Named turns come first, each shown by rows before and after it. Which turns, in which order, take the first row of each pair that follows to the second? Write the first one first, as in the answered first pair.
turn Z_54:
[ -7.9  -3.3   1.3  -2.8 -14.8  19.8  20.1  13.6 -20.6   5.9 -27.7 -11.6] => [ -8.5   6.8  24.7  15.7 -22.9   4.2  25.6  12.6 -10.1  -0.1 -13.3  -4.5]
[ 21.0 -21.6  11.8 -13.3  20.7  -3.0  45.4   1.7   0.9  22.6  -9.6   3.9] => [ 20.6  22.8  30.0  -8.9  -1.7 -19.0  30.8   2.1  30.6  20.6   4.4   2.1]
[ 14.0   7.1  26.2  40.8 -18.2  -1.2  17.2 -30.1  -4.2  20.6  -6.8  -1.7] => [ 13.6  34.6  -7.0   7.0 -21.5  10.5 -11.8 -27.5   7.8  25.1 -17.6 -23.9]
turn Z_684:
[-11.8 -45.3  -8.9   0.5  25.6   1.0  -4.9  -5.4 -22.5 -25.8   9.8  11.7] => [ -9.6 -43.2   8.4  11.3  10.4 -13.6  29.9  -2.3 -14.2 -26.1  -8.5   5.3]
[  2.1 -25.6   3.6  41.7  -5.2  13.5  21.9 -10.3  -9.9   6.0 -24.1  -6.7] => [ -8.5 -14.6   1.9  47.4 -12.0  12.4 -25.8 -16.1  -8.4  -1.8   8.0   7.5]
[  5.9  -1.1  -6.0 -27.4  18.4  -1.4   3.7   7.5  -1.5  -2.6   4.2   9.3] => [  3.9   6.7  15.9  -5.0   3.4 -14.5  25.8   3.6   5.8  -6.0  -4.0   6.3]
[-24.2 -16.6  -3.2   0.9 -16.5  -7.1   2.7 -16.1 -14.9 -13.0 -18.0 -12.4] => [-24.9 -12.9  -3.4  -0.8 -14.8  -4.9 -14.0 -19.3 -14.6 -15.4  -6.2  -8.7]
turn Z_4:
[  4.5 -20.4  16.9  13.2   8.3  -1.0   5.4  -2.7  -7.8  -6.2  16.4  23.2] => [ -0.2 -18.7  20.7  12.6   4.8  -5.7  10.3  -1.6  -7.7  -8.4  11.9  22.0]
[-17.2 -32.8  -3.4  29.8  -8.1   8.3  17.6   0.1 -39.3  -0.8 -31.2  10.8] => [  9.8 -32.1  -9.8  35.4   2.1  34.4  -5.9   2.4 -30.9  18.1  -7.6  21.5]
[-11.8 -18.3 -13.5  28.8 -19.6 -12.5  -5.6 -11.3 -18.6  -4.4  -3.8   3.7] => [ -5.0 -29.3 -25.8  17.3  -3.7  -0.1 -14.4  -7.4 -23.4   0.1   4.0  10.5]
[-25.6   6.6  -5.6   2.2 -14.4  -6.2 -18.5  -9.9  -4.6 -23.4   5.3  -2.8] => [-17.4   0.1 -17.1  -6.2  -0.6   7.4 -26.4  -7.8  -7.8 -16.1  13.4   0.8]
turn Z_417:
[-13.8  12.9  -3.1   8.3 -20.7  16.6   1.1  -3.2   9.5   2.7 -20.9 -19.9] => [  4.4 -17.7  19.5  21.5   7.0  20.5   7.4  -1.6  -1.5   4.3  12.9  14.9]
[ 17.0 -18.9   3.4  37.6 -10.7  23.7  -9.5  -7.8   3.6  20.8   0.6  -3.0] => [ 27.3 -16.4  -2.9 -25.9  25.6   7.4  -2.3   9.4  -2.1   4.8  26.7  18.1]
[  4.9  11.4  -9.2   2.3   5.0  -5.7  -7.0   4.8  10.9  -2.5 -12.1  -4.6] => [ 9.2  0.8 -0.8 22.3  4.0 -2.4 -6.9  0.2 10.2  0.8 -6.6 -0.4]
[ -2.5  -0.7   4.1   4.4  -5.3  13.2 -11.8  -5.3 -27.6  -4.8   4.1  20.3] => [ -7.6  11.9  -5.0 -17.0  -0.9   8.5 -10.9  -0.6 -24.8  -9.2   0.3  17.5]

Between the rows of a pair lie 2 to 3 turns.
[  3.7 -17.0   7.4   5.7  13.1 -28.0  -4.3  -9.0  -2.5 -12.5  31.3  32.0] => [  8.0  -4.0 -42.4 -27.6   3.3   7.9 -16.3  -5.1   2.5   7.6 -16.2 -15.1]  Z_54 Z_417 Z_684
[ -5.7  -1.7  10.5  -2.2  -0.1 -14.9  19.6  -8.7  -6.3   0.3   6.0   3.5] => [ 7.2  8.2  7.4 -6.5  6.1 -4.8  2.9 -7.4  0.3  8.8 19.8  9.2]  Z_4 Z_54
[-26.9 -14.4 -15.8  16.9  10.1 -17.6  14.0  11.0 -14.0   6.4 -31.3  13.6] => [-35.1  11.2 -17.0  18.9  -5.1 -21.3 -21.7   7.4   2.3   5.6 -14.4  11.3]  Z_684 Z_54
[  9.8   0.5   8.7   7.7  20.3 -19.1   2.1   7.4  -0.4  -9.2  25.1  26.7] => [ -7.5  15.2   5.3  39.5 -18.0  -9.8  -4.8  -4.7   9.0  -0.6  -9.9  -6.3]  Z_417 Z_417
[37.8 -3.6  2.6 -1.4 22.0 19.8 23.6  8.6  7.9 20.6 -4.8  7.9] => [ 29.7   7.9   5.7   4.9  20.0  18.4 -22.9   1.0   8.5  12.5  25.0  23.0]  Z_684 Z_684
[-12.2 -27.2   5.6  22.6   4.3   7.4  -2.8 -12.4 -13.6 -10.2   7.0  12.8] => [  0.7  -2.5   6.9   6.5  -8.4   1.1  35.0  -1.3   7.3   1.8 -24.1 -13.1]  Z_54 Z_684 Z_684
[ 10.4  -4.4  11.7   6.9  -3.4 -11.4  13.2   6.2  22.9   7.3  -2.0  -0.1] => [  1.7   5.8  -1.9   9.4  -9.9  -4.8 -21.0  -0.5  22.6   4.8   8.8  -3.7]  Z_684 Z_417 Z_417
[ 13.9  28.0  16.2  28.0   1.2 -12.6 -20.9 -17.6  31.7   3.9  10.0  -5.9] => [ -3.1 -33.1  14.9  16.4  28.0 -22.3  16.3 -16.7 -14.6 -17.1  -2.3   9.9]  Z_4 Z_417 Z_417
[  5.2  11.6  -5.9 -20.5  14.7   3.5  11.5   4.5  -2.3  -0.4  10.0   0.4] => [10.7 12.5 12.6  2.0  8.5  1.8 15.7 -0.2  4.9  5.1 16.3  4.5]  Z_54 Z_4
[ 56.3  31.7   6.4 -29.1  45.8 -17.3  -1.6  12.6  24.3  26.5  40.7  18.7] => [ 41.5  62.2 -13.9 -26.6   9.5  -3.4 -16.6   7.4  41.0  39.4   0.5 -24.0]  Z_4 Z_54 Z_4
[-24.3  -8.7 -15.1   2.5  -3.4   7.2 -11.8  -7.1 -14.6  -4.0  -8.2 -16.5] => [-10.1 -28.7   3.8  17.4  10.0   5.4   7.7  -3.3 -21.4  -0.7   3.4   1.8]  Z_684 Z_417
[  7.2 -10.2   5.9  15.2   4.0 -12.8  -0.9 -12.0   1.3  -2.7  19.2  14.2] => [ -5.3  -6.4 -26.4 -14.3   2.1  -4.5  -9.2  -8.0  -6.2  -3.4  -6.8  -7.0]  Z_417 Z_417 Z_4
[ 18.5 -19.0  10.9 -10.4   9.4  -6.5  30.7   6.1   0.0  15.3   5.1  10.6] => [  5.2  -8.8   4.3  15.9 -17.9   2.6  27.4  -3.3   5.6  20.2 -21.1 -15.6]  Z_417 Z_417
[ -7.8  -3.7 -15.9 -22.7   5.6   0.1   0.0   0.8 -11.5  -1.9  -8.6 -10.0] => [ 11.3 -16.2   9.8   5.0  11.6   3.7  15.7   2.4  -8.3   5.6   8.5   8.9]  Z_54 Z_4 Z_684
[ 39.7 -16.1 -11.1   5.9   8.6  22.5  18.3  -2.3  -2.8  27.9  17.6  16.1] => [ -1.0   7.9  -5.1  20.7 -15.2  -1.0 -32.2 -14.6  -0.5  -0.6  41.0  21.6]  Z_4 Z_684
[-12.7  18.3  -9.1 -16.2  -4.6  12.5 -17.6   9.5 -17.8  -7.0 -16.4 -16.5] => [ -4.5  11.1   2.7  18.1 -12.0  26.3 -25.1  -1.0 -14.9   6.4  -8.9 -10.6]  Z_417 Z_54 Z_54
[-30.1   2.1  16.4  24.3 -24.2   2.3  -6.1  -4.9  -1.7  -2.2   3.7 -12.6] => [-29.5  21.8   0.9  -9.5 -14.0  -2.7 -23.7   4.2   2.1  -7.4  18.1 -11.0]  Z_4 Z_54 Z_54
[-18.4   8.2  -1.7 -15.7  -2.4 -16.9  -4.4  -5.4  -9.0 -16.2   4.2  -4.4] => [ 11.3  -2.2  -3.5 -20.5   9.1   6.0  23.9   1.3  -5.1   6.5  -8.8  -9.6]  Z_4 Z_684
[-36.7 -27.5 -22.0  -4.2   8.7   6.8  -3.3 -16.9 -12.7   5.3 -24.4 -28.4] => [-41.5  -2.2   5.9  19.5 -16.9 -13.3   1.5 -23.5   5.8   2.7 -19.0 -29.4]  Z_684 Z_54
[-19.4  30.2  24.3  45.8 -14.9 -16.9  -9.4   3.6  20.3  -5.8   0.6  -3.9] => [-17.2  19.1 -19.8  11.2  -8.1   8.3   2.6  11.1   9.3   5.0 -46.5 -39.3]  Z_54 Z_684
[  8.5   0.0 -10.2 -13.5  13.2   5.0  -0.3   2.2 -14.9   3.3  -8.7  -5.8] => [ -2.0   2.6  -5.0   3.9  -2.2   3.5   3.5  -3.5 -15.0   5.1 -20.7 -13.6]  Z_417 Z_4 Z_4
[ 21.7 -11.0 -23.9 -16.0   8.9  35.8 -21.5  19.2 -16.3   8.6  12.2  -1.0] => [-12.3 -19.2 -20.9 -28.2  -4.0   6.5  10.5  17.9 -31.1 -19.4 -19.6 -12.7]  Z_4 Z_4
[-22.7  27.1  10.2 -24.0  -9.9 -34.3  -4.0  -2.2  -0.6 -24.1   2.1   5.5] => [ 10.5  31.7  -0.4 -17.0   0.5   1.2 -32.7  -1.8  13.7   2.5  27.1  12.8]  Z_684 Z_4
